Where one turn sends some rows of the set: a few examples, then the rows asked
Z_134: [-10 -26 -15  -6   3  19 -35  -8   6  -3  -3   0   6  24 -12   4  -2  17
  29  21   6  13   3  34  24 -11  42  16  14 -13   0   9   9  27  19 -23
  11   4 -15  12   8   1]
Z_446: [ -3 -12   8  -8 -16  -8  -3 -14 -33  -9  25  25   5  13 -14   5  -3  12
  -3  16 -23  11 -11 -17   1 -14   0   6 -12 -16   0 -24  18   9 -36   0
  23  12   5 -61  -4  -2]
Z_980: [ 11  12  15  -7 -14  20  11   0   3  20   8  13 -17 -18  -1  15  -8  -8
  -3  -1  39  -2  17  -4 -12 -14 -13  24  15  -4 -34 -25   6 -10  -8 -10
  45   4 -16  -3 -10  20]
Z_773: [-14  -4  -3   6  -6   0  -1   3   0  14 -47  -6 -19   2  -8   7   7 -21
  -4   9 -17  -8  13   1  10   4 -37 -15  -4  -4  20 -18  -5  -3   9  27
  -5  13  -6 -43  -1 -17]
Z_457: [  4 -27 -11  -4 -26 -19  -1  -7   6   1  -9 -20  14   5 -11  20   5 -15
 -17 -10 -12 -25  -5 -12 -11 -15  23  -2  -2  -1 -13   4 -13   6  20  -7
   3 -14  26  60  -1 -13]
Z_917: [-16 -15  -7  -2 -12   9 -21 -25  25   2 -20  10  10  10 -23  17   1  25
  10  17  22   8   6  34   2 -12  38  16   5 -15   3  -4  11  30  36 -13
   8   6  -4  25   1  -5]
Z_965: [  8  38  19   3   9 -14  17   8  29  17  25   5 -13 -12  -2   7   7  -1
  -2  -6  16   0  -1  -5  -9 -28  -4   7  -3 -18 -30  -7 -17 -10  -7 -37
  22  -5  19  -3 -29  -1]
Z_2: [-19  -4   0   7 -36  -7   9 -11 -27   9   5  32  -4  -7 -30  20  -5   9
 -12   9 -18   7  -4 -18 -22 -17   6  -2  -8  -9 -15 -29  15  20 -32  13
  32  10  18 -40 -12   2]
Z_122: [ 34 -19  -4 -10 -12 -12 -15  -8  -8  -5  -9 -35   9  12   8  -4   0 -27
   0 -13 -17 -20  -8  -8  12 -22  30  12   4  10  -9  21 -18  17   4   5
   2 -12   2  42  17  -8]
Z_458: [ -3   9   4  18   4 -17   0  28   2   6 -25 -14 -29   8  11  -2   9 -22
  11   5 -38  -7   7 -13   5 -12 -33 -17  -2 -16  -2   1 -13  29  23  10
   2  13  10 -36 -31 -13]
Z_240: [  1 -10  -7  -4   7 -12 -30 -17  19   7   0  -5   4  11  -9  -3  11  11
  32  10  -3   5  -5  33  24 -11  40   6   7  -9 -10  22  -8  41  23 -43
   1 -16  -4  11   7  -1]
Z_699: [  4 -61   6  -8 -22   5  -6  -4 -12   0 -19  -4   9   9  -8   8   0  -5
 -12  20 -11 -13  -8 -16  -4 -27  19  10   5  -4  -9  -2  -3 -10  22   5
  27   1   3  53  -3  -4]
Z_781: [ 12  21  -2  -5  14  17   0  32   3  21  29  -1 -10  -6  -1  -9 -13 -29
  14 -10   7   9  17   5  14 -23  14  15   9   3 -19 -11 -12  -8 -43 -28
  20   2  -5  -5  -4  19]
Z_246: [  1  -7  -2  -1  -7 -10 -19 -23  26  19 -22   7   6 -11 -18   8   4  10
  21   4  11   1   8  32   3 -13  39   9   5   1 -16   5  -2  55  31 -26
   9 -10  -7  27   2   9]
Z_323: [ 18  16   5  -3 -14 -21  -5 -15 -31  -2  22   8  -4   2  -5  -6  -1  -6
   7  -8 -31   7 -11 -15   8 -16  11   6 -12  -2 -11  -4   1  38 -47   3
  12  -1   3 -62   7   0]
Z_515: [ 29 -47  10 -25  -3  -7 -17 -14  -9 -22   2 -22  23  26  12  -4   4  -4
  -7  11 -12 -13 -13 -10  17 -18  15  16  -4  -5   8   5  -2  -9  16  -7
   6   0  -8  30   8 -14]
Z_956: [ -3  -5   0   5 -16  -9   1   7  -4  11 -31 -11 -24  -4   6  17   7 -27
   2   3 -15 -21  21 -10  -2  11 -48 -19   7  -3  -7 -17   6  29  30  10
   9   5  -6 -37 -16   0]
Z_395: [-11  -5  -9   2   7   2  -6  34  -3   5 -21 -10 -10  13   0  -3  -8 -36
   7   4 -39   0  26  -2  18  -1 -27 -21  -6  -2  19 -22  -1  19   3   9
  -9  20   0 -35 -16  -4]
Z_481: [ -1  25  -3   6 -31 -30   9 -18 -14   8  13  15   0 -13 -23  18  -1  -5
 -10 -18 -23   0  -3 -18 -18 -13  10  -6 -14  -4 -19 -16   3  43 -35   0
  12  -4  26 -42  -8  -1]
Z_686: [  0  25   4 -12   5  16   2  -7  13   5  18   1  -5   7  -8  11  -1   0
  -9   1  34   7  -1  10  13 -11  -4  20   1 -16  -1 -14  -4 -51 -27 -16
  11   2  -6 -21   7 -11]

Z_515 turns into Z_122
Z_2 turns into Z_446
Z_781 turns into Z_965
Where do these go?
Z_246 turns into Z_917
Z_956 turns into Z_773

Where one turn sends some rows of the set: a few examples, then the rows asked
Z_244: [ 20  11   3 -23  27  13 -31  19  -7   3  -4 -34  18  -9 -22 -18   1  28
  11  31  -7   2  37 -44  -5  14 -34  -4  -9  38 -40  44  19  12 -24  20
 -12   0  -4  -1 -38   3  25 -22   5  -6 -54 -15]
Z_358: [ 37 -10 -17 -34  26  33  -7   3   2  24   4 -38   8  10   0  18 -28  16
 -10   4  -5 -29  10 -30 -12   8 -75  23   0  27 -20   5  32  29   5  15
  28 -21 -30 -34  12   3  -7   6 -20 -32 -19   2]
Z_664: [ -3  12 -24 -17  16  10 -13  20   3  26   6  -7   1   1 -22 -13 -28   4
  -8  -4  -5 -47  12 -28   1   7   4  28   9   5  -1  22  -2  27  17  23
  12 -18 -28 -13 -47  43  27  -3 -23  -5   6 -18]
Z_314: [  2  10 -28 -15  30   7 -15   7   4   5   2 -27  -2 -12   0   5 -17  11
 -24  -2 -13 -26  11 -25   0  20 -27 -17   6  32 -38  20  21  35 -23 -57
   3 -24 -20  -3 -25  -6  -4   5  12   3  17 -16]
Z_813: [-21  30 -17  34  32  11  -7  25   7 -27  -4 -22  20 -16 -14 -17  -7 -23
  31   5   0 -21  -5  -7   2  10 -31  28   8  30 -53  35 -24  52   3 -25
 -15  -4 -46 -16 -17 -13   2  -8  -6   8 -22 -27]
Z_406: [ -1   2 -20 -23  27  75 -23  35  -3  27   1  -9  -6  -8  11  -7   7  13
  29   0  -2 -10  23 -26  -2  -6 -71  -2  11  22 -24  25  14  37  -3 -23
  10 -27 -32   0 -25  29  32   8  -9 -16  18 -13]
Z_180: [-11   8 -10 -24  50  38 -13  18  13  22   7 -43   2  -2  -7 -11  10 -11
   4   7  -5 -12  -1 -46 -14  -7 -60  36  22  10 -32  28   6  52  15 -14
  21 -30 -48 -33  47  -1 -21  16 -18  -8 -16 -19]
Z_578: [  3   1 -15 -20  10  33 -38  27   1  13 -11 -46  -9  -7  13  -5  -7  14
  -4  18   8 -21   2 -27  -3   7 -39 -35  17  27 -21  25   2  25   5 -20
   9 -22 -29 -11 -49  44 -34 -24  -7  -4 -18   5]
Z_728: [ -3  12 -17 -19  27  20 -14  25  13   2   0 -42  15  -7 -41  -8 -13  11
  14  13  -3  -9  12 -33   9   6 -73  49  14  20 -39  22  34  32  13  37
  13 -19 -30 -11  41  -6  19  20  -6  -7 -53  17]
Z_842: [ 16  20 -16 -13  12  11 -27  28 -15 -12 -19 -39   1 -18 -23 -17 -17  13
 -13  -1  -1  -6  43 -56  12  20  -1  26 -23  13 -48   2  19  38  18  33
  16  10 -46  12 -39  -4  24 -19  -1 -18 -37   4]
Z_714: [  0  13 -30 -12  36  26  -5  39  35  10 -29  -9  31  -4 -48 -29  -2  -4
  15 -24   8 -17  10 -25  30   0 -30  25  20  45 -58   7  -5  34  29 -27
  -9 -20 -25  -2  16 -11   3   3 -37 -12 -28 -20]
Z_52: [  5 -15  -9 -16  12  27   0  26   0   6 -19 -49  17  -4 -18 -52 -29  47
   1  -2  -1   6  38 -35 -13  26 -24  32  19  30 -13  23  12   5   6  38
   4   8 -50 -13 -14   3  12  12 -17 -38 -14 -11]
Z_486: [ -9  14 -47 -33  38  36 -14  23 -21  -9 -15 -25  18   3 -11 -11  33  24
  -1  -3  36  10   5  -1 -14  -7 -20  16  24  14 -23  31 -24  45  44 -13
   4 -18 -32  -2  -9  14   9 -33   7 -11 -16  -4]
Z_577: [-17  12 -10 -13  28   4   3  37  -8   9 -19 -49  22  -6 -38 -48  -3  -7
   0  -8  15  -4   3 -55  14 -10 -23  16 -17  22 -64  53  -1  59   8 -15
 -13  23 -42  -6  -1   1 -11 -12   7  14  -4  -7]
Z_270: [ -8  41   0   5  23  53   2  19  -1  -9   6  -1  19  -8 -22 -26  -6   5
  13  -7  23   0  15 -19  13  33 -28  39  -8  37 -23   1   8 -19  14   0
  14   3 -17  17 -21   8 -20  -8  -6  12 -44 -14]

Z_314 turns into Z_244
Z_728 turns into Z_180
Where do these go?
Z_842 turns into Z_813
Z_664 turns into Z_270
Z_714 turns into Z_406

Where one turn sends some rows of the set: a few examples, then the rows asked
Z_939: [ -6 -37 -19  -6   7  -2 -15 -27  12   5  21  23]
Z_747: [-22  -8  17 -14  17  -1   5  31  -8 -17 -29   1]
Z_284: [ -2 -23 -17 -22  10   6 -17 -34   3  -6  19  16]
Z_763: [-22 -21  10 -11  12  -2  18  27   8 -31 -29  11]
Z_36: [-25  -6  -4   1   8  -1  23  36   8 -25 -25  10]
Z_348: [-24  -9   0  -7   7   6  26  38   9 -24 -21  14]
Z_208: [-13  -5 -23 -13  -5  25   1 -21   8  -6  35  27]
Z_471: [-27  -4   4  -3  16   2  21  43  -5  -9 -24   5]
Z_646: [-27  -3 -18   0  11  21   2 -12 -15  21  34  18]
Z_607: [-28  -4  -5  -3   8   4  22  33  11 -26 -24  17]
Z_854: [-15 -34   7  -5  10   6 -15 -20 -13  25  25  13]
Z_937: [-17 -18  10 -16  10   3  14  28   6 -30 -29  11]
Z_485: [ -4 -32  11  -5   9  -3 -14 -17  -1  26  21  -5]
Z_979: [-22 -17  12 -14  11   1  11  26   7 -32 -31  14]
Z_872: [-25 -14  20   9  12  31   1 -12   6  19  33   3]
Z_816: [ 2  7  1  4 -2 33 -5 -8 23  0 33  1]
Z_998: [  3 -12 -19   6  20   6 -15 -21  34  -3  19  -2]
Z_450: [ -5 -12 -18   5 -14  11  10  -5  27  10  37  15]
Z_420: [  3 -37  -5  -8  -3  -2  -7 -25  27   0  21  11]
Z_468: [-11  -2  -4   0  -5  21  -6  -4 -12  26  38  15]
Z_798: [-24   3   6  -2  12   0  17  40  -7 -12 -25   0]
Z_60: [-14 -19 -10 -10  25   5 -16 -24 -20  18  21   8]
Z_239: [-19 -12  19 -10  14  -1  11  31  -7 -20 -30   0]
Z_774: [-12  -8  -1   8  -1  10   3   1   0  35  37   1]
Z_422: [-18 -14  13 -13  19  -3   9  34  -7 -16 -31  -1]
Z_820: [ -1  -7 -30  -1  -8  12  -5 -10  17   7  32  24]
Z_206: [-22 -34   3  13  33   5  -7 -23  16  15  17   1]
Z_242: [-28   2   2  -4  15   1  17  42  -4 -11 -24   5]

Z_646 turns into Z_208
Z_747 turns into Z_242
Where do these go?
Z_937 turns into Z_422
Z_872 turns into Z_816
Z_774 turns into Z_450
Z_468 turns into Z_820

